In the rows, 128 means zero.
The rows of R fall into 3 groups, which share some directions, and each row is roughly a mix of its group's hidden directions.
R (124 x 15):
[[117 161 107 158  86 123  97  87 128  92 157 152 105 148 126]
 [149 149 154  83 151 101 110 145 117 142  71  96 141 149 118]
 [139 185 142 152 139  96  84 134  93 134 112 101 103 134 152]
 [103 109 115 169 119 152 167 129 137 107 184 160 127  99 111]
 [149 139 131 120 179 181 173 150 141 111 146 116 163 126 140]
 [156 135 128 152 138  80  85 100 115  85 150 118 122 169 129]
 [132 154 107 155 152 116  82 145  90 125 108 120 182 136 157]
 [141 145 152  90 142  86  94 138 109 132  73 101 136 153 113]
 [144 137 157 124 182  96 101 133 127 128  78  84 127 146 136]
 [ 91 136 161 131  96 129 133 125 101 129 142 160  91  94  76]
 [141 126 174 123 189 116 133 155 139 145 102  78 140 136 133]
 [120 101 113 191 123 144 126 115 137 143 192 150 140 117 141]
 [166 167 114  99 152 111 102 112 114 127  60 131 126 141 134]
 [142 129 175 106 181 112 126 149 127 141  90  77 119 134 131]
 [132 133 136  94 139 102  92 118 136 139  55  98 120 153 140]
 [ 77 130 168 160 125 142 140 162  93 120 154 132 130  87 105]
 [ 92 101 144 148 172 132 113 140 127 130  72  95 117 105 158]
 [101 107 131 178 121  83 111 122 158  93 100 107 135 147 159]
 [136 165 124 139 148  96  62 121  92 130 117  97 114 151 141]
 [ 99  80 151 104  94 150 157 113 158 106 158 140 120 133  92]
 [130  81 141 157 120 140 120 118 121 193 166 148 115  98 133]
 [108 100 157 120 105 153 189 129 163 111 156 143 112 111 100]
 [ 85  71 134 149  88 139 151 133 144 143 165 143 114 101 125]
 [136 135 167 123 176 129 133 154 146 131 103  68 142 145 158]
 [ 82 155 124 153 141 132 145 174 145 135  85  95 148 111 154]
 [ 96  76 127 163  94 139 139 127 141 147 186 143 122 110 130]
 [112 118  88 139  82 150 144 106 127 123 151 189 119 102 112]
 [113  70 147  89 108 154 147 118 171 138 157 111 127 149 113]
 [120 131  99  92 146 153 135 110 135 161  75 151  96  98  99]
 [ 90 120 129 155  71 147 130 110 149  99 178 150 137 142 123]
 [129 121 143 148 151 110  68 135  68 125 154  97 130 136 146]
 [107  81 172 170 139 130 155 152 127 152 152 123 122  88 137]
 [122  96 122  93 135 156 119  92 121 154  97 158  84  98  99]
 [109 131 112 170  90 153 126 116 111 112 189 168 132 111 129]
 [116 128  68 146  89 131 137 111 155 105 159 162 161 144 118]
 [128  90 124  97 136 165 163  94 170 127 135 146  96 122  92]
 [ 94 142 133 163  71 113 110 125 110  81 162 149 140 138 122]
 [145  74 114  74 122 147 160 109 168 150 121 139 116 132 114]
 [116 106 137 162 114 151 159 137 111 124 197 149 109  93 126]
 [ 95 141 158 154 103 153 169 161 153 100 159 115 160 129 146]
 [157 156 129  96 153 108  93 116 123 141  60 112 134 153 137]
 [ 95 127 184 153 106 132 176 171 144 117 139 115 140 109 137]
 [126 120  99 118 137  97  94 102 109 156  83 153  91 107  92]
 [ 93 101 152 169  88  82 135 144 158 120 104 116 135 129 157]
 [159 154 146 108 181 121 113 127 123 143  61 107 126 132 138]
 [161 118 130  96 203 139 141 145 135 150  98  98 138 126 130]
 [135  94 142  91 122 172 170 106 185 131 141 127 114 140 124]
 [138 124 108 132 122 155 181 103 175 138 151 158  87 108 111]
 [141 164 150 138 136  98  97 156  93 160  96  95 126 125 168]
 [123 148 181 102 143 138 127 158 120 145  68  96 142 124 147]
 [137  84 130  87 127 150 161 113 180 128 162 111 119 156 111]
 [129 161 126 147 162  94  74 143  76 120 110 104 139 134 134]
 [142 123  97 101 166 128  79 102  94 157  92 128  98 119 119]
 [107 167 127 168  76 105  97 109 105 113 143 152  96 125 132]
 [107 171 136 166  76 105  99 110 105 101 142 147 100 130 133]
 [151 136  99 111 145 118  60  86  99 129 122 119 102 155 133]
 [150  90  94 109 148 135  97  79 153 122  96 123 117 157 157]
 [165 163 149  88 161 131 125 139 115 143  72 101 122 135 152]
 [164 104 110  89 179 137 151 142 135 158  82 125 148 116 133]
 [135 151 144  99 132  89  88 135 117 118  73  93 139 163 135]
 [146 104 140  86 180 123 144 145 111 144  72 122 124 104 109]
 [ 87  98 122 154 172 121 105 116 125 121  69 125 106  98 127]
 [121 135 124 142 153  83 119 161 127 157  65  96 127 115 151]
 [147 146 175 135 198 119 120 144 115 123 116  81 125 133 130]
 [130 163 130 149 146 101  72 137  82 153  95 108 126 124 154]
 [138 148 101 124 127 114  78 107 140 118 110  91 126 177 172]
 [116 101 126 177 148 141 154 126 134 114 194 144 114 102 107]
 [103  89 113 181 112 134 141 117 139 123 190 152 120 109 123]
 [111 118  77 122  57 127 137 114 132 108 142 170 123 126 129]
 [120 119  97 175 108 131 143 127 138  94 199 142 139 133 137]
 [133 102 151 117  89 100 107 108  90 150 148 161  93 113  90]
 [ 97 134 129 159  99  86  84 155  74 135 129 130 150 118 130]
 [150 159 114  88 149 103 113 120 128 107  57 114 119 148 127]
 [162 124  69 122 167 109  81  96 116 130 110 132 133 149 131]
 [120 131 143 142 173  93 105 171  94 136 145  77 144 133 115]
 [ 90 134 142 156  59 131 116 109 131  97 166 150 122 139 125]
 [109 125  80 131  65 145 139 116 139 107 171 162 135 134 126]
 [148 174 120  89 140 112 114 130 126 106  62 113 140 155 135]
 [138 148 172 111 186 115 110 136 115 133  78  95 126 132 111]
 [113 112  83 157  76 138 122 103 133 127 168 175 136 122 131]
 [133 120 179 137 189 101 118 149 127 135 114  78 138 137 118]
 [140 166  94 167 169 122 108 145 101 112 120 130 178 128 149]
 [110 171 121 182 129 105 107 146  83  90 134 142 151 115 130]
 [126  89 131 176 152 130 150 137 149 146 194 129 145 117 114]
 [156 104 123  98 197 143 160 151 140 144 104 109 148 119 121]
 [138 173 100  74 119 146 123 117 144 127  79 137 154 155 113]
 [133 114 138 116  99 158 171 125 130 127 176 176 135 108  88]
 [135  93  92 113 127 166 175 106 173 130 141 163 132 119 111]
 [134 170 109 105  82 131 131 124 108 148 162 165 119 125  79]
 [100 143 175 133  76 150 173 146 149 110 161 133 127 125 121]
 [138 149 145  76 127 108 103 125 109 137  54 119 115 135 121]
 [ 91 163 168 151 108 108 158 183 129 139 114 105 129 106 130]
 [143 126 168 102 176 107 106 137 124 149  89  78 113 143 129]
 [146 148 131  88 153 113 153 138 126 119  49 136 122 112 114]
 [168 117 126  84 177 131 159 134 136 157  80 122 112 111 127]
 [150 125 178 128 191 104 127 154 119 148 117  87 136 130 117]
 [112 101 115 170 116 128 146 122 119 117 192 164 117 102  98]
 [117  73 145  99 114 152 188 143 158 133 135 141 141 112 109]
 [166 133  83 102 148 164 155  99 166 110 135 150 148 149 121]
 [163 115 122 110 175 142 174 164 152 156 120 106 159 124 146]
 [152  95  92 103 141 131 132  75 163 124  93 161 108 133 112]
 [135  90 128  89  95 155 177 107 171 130 124 159 115 122 119]
 [151  75 125  87 141 143 108  90 114 160 107 146  93 116 123]
 [119 160 132 160 130  96  87 157  73 129 101 124 154 116 150]
 [175 122 124  92 187 136 164 147 148 142 103 103 141 132 136]
 [136 100  86 119 173 142 100  81 118 122 105 158 109 117 102]
 [124 120 169 166 112 114 157 154 150  89 162 107 160 144 157]
 [134 143 148  93  78 129 151 118 123 152 143 164  93 114  81]
 [121 145 160 170 125 113 147 161 142  88 157  96 162 148 156]
 [106 140 161 154 119 104 109 179  87 127 124 104 172 125 152]
 [133 133 112 107 154 115 100 113  92 160  91 147  88  99  87]
 [157  91 121 150 151  78  82  92 110 103 132 132 120 151 127]
 [161 120  73 110 163 122  77  91 115 137 111 128 124 149 135]
 [138 126  99  73 128 115 116 101 147 129  71 119  88 146 120]
 [111 145  90 132 186 128 119 134 124 141  65 125 121 100 115]
 [151 111 142  94 186 142 135 152 129 153  87  96 157 129 145]
 [ 94 143 178 142  89 131 172 175 143 132 139 113 138 111 139]
 [157 123 166 124 101 112  99 106 104 105 187 121 112 163 132]
 [152 117 137  81 100 122 162 122 166 169  85 135 101 125 131]
 [132 135 176 107 174 118 133 158 133 131  85  75 133 136 136]
 [128  84 127  97 119 170 179 117 172 112 135 150 147 129 113]
 [110 168 118 180  85 138 124 109 141 102 174 148 119 137 142]
 [105 162 128 163  85 120 114 112 105  69 135 165 132 128 124]
 [125 110  99 180 117 134 147 124 132 114 198 160 135 113 127]]
Here is one row of each group, with its name. Which group are the others in?
[103  79 157 105  92 158 175 129 158 124 134 150 130 113 111] : (107)
[117 116  86 137  67 150 132 109 133 128 179 164 125 128 139] : (129)
[123 134 164 133  77 134 130 149 134 120 175  98 148 158 170] : (28)

[130  86 124 182 143 106 134 129 132 129 200 126 122 122 122] : (129)
[ 90 118 149 121 147 147 138 157 115 165  78 115 108  79 128] : (28)
[107 150 118 149  76 106  83  93 113 108 151 145  95 144 121] : (107)
[ 98 145 123 178  64 116 109 135 120 134 166 141 142 128 150] : (107)
[129 131 119 111  78 132 155  98 153 124 141 181 108 124  81] : (28)
[118 175 124 169 139 103  79 135  77 117 107 130 135 117 141] : (107)
[120 131 127 142 127 123  98 159 108 120 128 106 205 152 163] : (107)
[121 159 156 143 112  96  78 148  89 126 121  93 143 150 160] : (107)
[153 120 161  88 159 115 129 157 117 162  81  90 130 128 147] : (107)
[102 125 171 152  91 125 176 168 154 120 145 116 153 123 150] : (28)
[114 104 139 165 139 154 154 130 128 142 195 151 127  97 100] : (129)
